Each path below is one point turned by a fixed rotation once a step. After each direction that follows a path, write how fast that rotation turns it, in degrees a step (0 if it stays still).
Each turn is a multiple of 5 degrees from 10 to 175, or 0.
Each row of a path follows its step; steps can be skipped.
Rotation 1:
step 0: -2; -7; 32; -12; 13; -65; -10; 22; -1; -9; -4; 29; -57; -51; -1; 3; 9; 7; -17; -5; 33; 22; -22; 45; 9; -16; -5; -15; -41; 6; -6; -4; 11; 23; 12; 22; 39; 15
step 2: -24; -32; -21; -20; 16; -38; 1; -33; -9; 27; 16; 30; 2; -14; 13; -8; 13; 44; -34; -9; -13; 11; 39; -6; -2; -13; -9; -9; -22; -15; 3; -13; -12; 58; 56; 31; 34; -19
step 3: 27; -11; 11; 2; -27; 49; 22; 31; -4; 17; -13; 21; -17; 19; 22; -31; -31; -3; 18; -26; -9; 11; -28; 24; 47; -8; -3; 24; -43; 14; 4; 28; 16; 44; -1; 12; 11; 49
step 5: 36; -12; 2; -13; -3; 11; 26; 10; 27; -15; -22; -12; 11; -54; 2; -44; 20; 13; 5; -16; -14; -9; 7; 17; 29; 11; 27; -38; 11; 58; 6; 38; -10; 58; 25; 18; 14; 6
step 6: 1; -47; -79; -8; -24; 0; -7; 29; -5; 15; -7; 27; -4; 58; 19; -36; 10; 5; 14; 24; -5; 28; 6; -24; 8; 1; -2; -10; -42; -11; -12; 2; -38; -9; -11; -1; 31; -13
step 9: 0; -8; -46; -10; 3; -40; 0; -13; 32; -11; -58; 26; -8; 1; 14; -2; -8; -10; -6; 5; -14; 25; 18; 9; -52; -25; 19; -5; 15; 42; 8; 35; -45; -10; 27; 18; -34; 33
step 11: 26; 5; -31; -19; -22; -38; -27; -15; 23; -19; 25; 40; -34; 18; -5; 1; -17; 14; 6; 43; 28; 10; -33; -27; -2; -38; -6; 39; -34; 27; 21; 38; 11; 8; 14; 4; -31; 21
step 12: 13; 2; 8; -7; 28; -28; -39; -1; -19; -25; -44; -26; -31; 0; 19; -17; 5; -6; 1; -24; 6; 23; -46; 49; 2; 41; -2; -2; 24; -25; -49; 13; -28; 24; 0; 21; -41; -2
step 14: 0; -27; 10; 17; 6; 1; -24; -31; -8; 0; -9; 13; -47; 35; 61; -3; 0; 6; -38; 6; -42; -18; -9; 17; 14; -8; -16; 28; -17; 24; -23; 32; -34; 20; -6; 48; -15; -30
step 17: 21; -39; -17; -9; 27; -2; -14; -12; -16; 11; 4; 12; 21; -34; 3; -10; -24; -35; -34; -38; -12; 51; 0; -26; 25; 10; -11; -2; 18; -9; 3; 32; -76; 31; 7; 0; 27; -1
Speeds:
-9; 6; 1; -5; -3; 11; 10; -9; -10; -9; -1; 2; -5; -15; -5; -3; 7; -1; -21; 1; 5; 10; 2; 11; -2; 19; -3; -2; -3; -5; 6; 4; -6; 1; 8; 2; -5; -4	145
10; -10; 3; -7; -8; -3; -5; 10; 8; 6; 1; -2; 2; -6; 7; 3; 16; 9; -16; -11; -3; 4; 11; -2; 0; 0; 8; -3; 16; 5; 7; -1; -10; -10; -12; 4; -2; 3	90
6; 12; -4; -10; 1; -12; -3; -7; -13; 9; -7; -4; 6; 1; -1; 11; 6; -15; 1; -7; -7; 2; 9; 1; -6; 0; 4; -2; 14; -8; -5; 1; 4; 19; 0; 6; 1; -9	140
-9; -11; 3; 5; 1; -7; -10; 5; -4; -8; -3; 5; -11; -8; -8; 7; 0; 5; 4; 2; -6; 9; 7; -11; 1; 2; 17; 7; -8; -15; -2; -9; -8; 6; -3; -12; 7; -10	170
5; -1; 6; 2; 2; -5; 6; -16; -1; -6; -15; 7; -14; -4; 5; 12; 1; 16; 2; -13; -5; 1; -3; 5; 2; -10; -5; -9; 2; 11; -7; 2; 6; -8; 11; -6; 3; -11	155
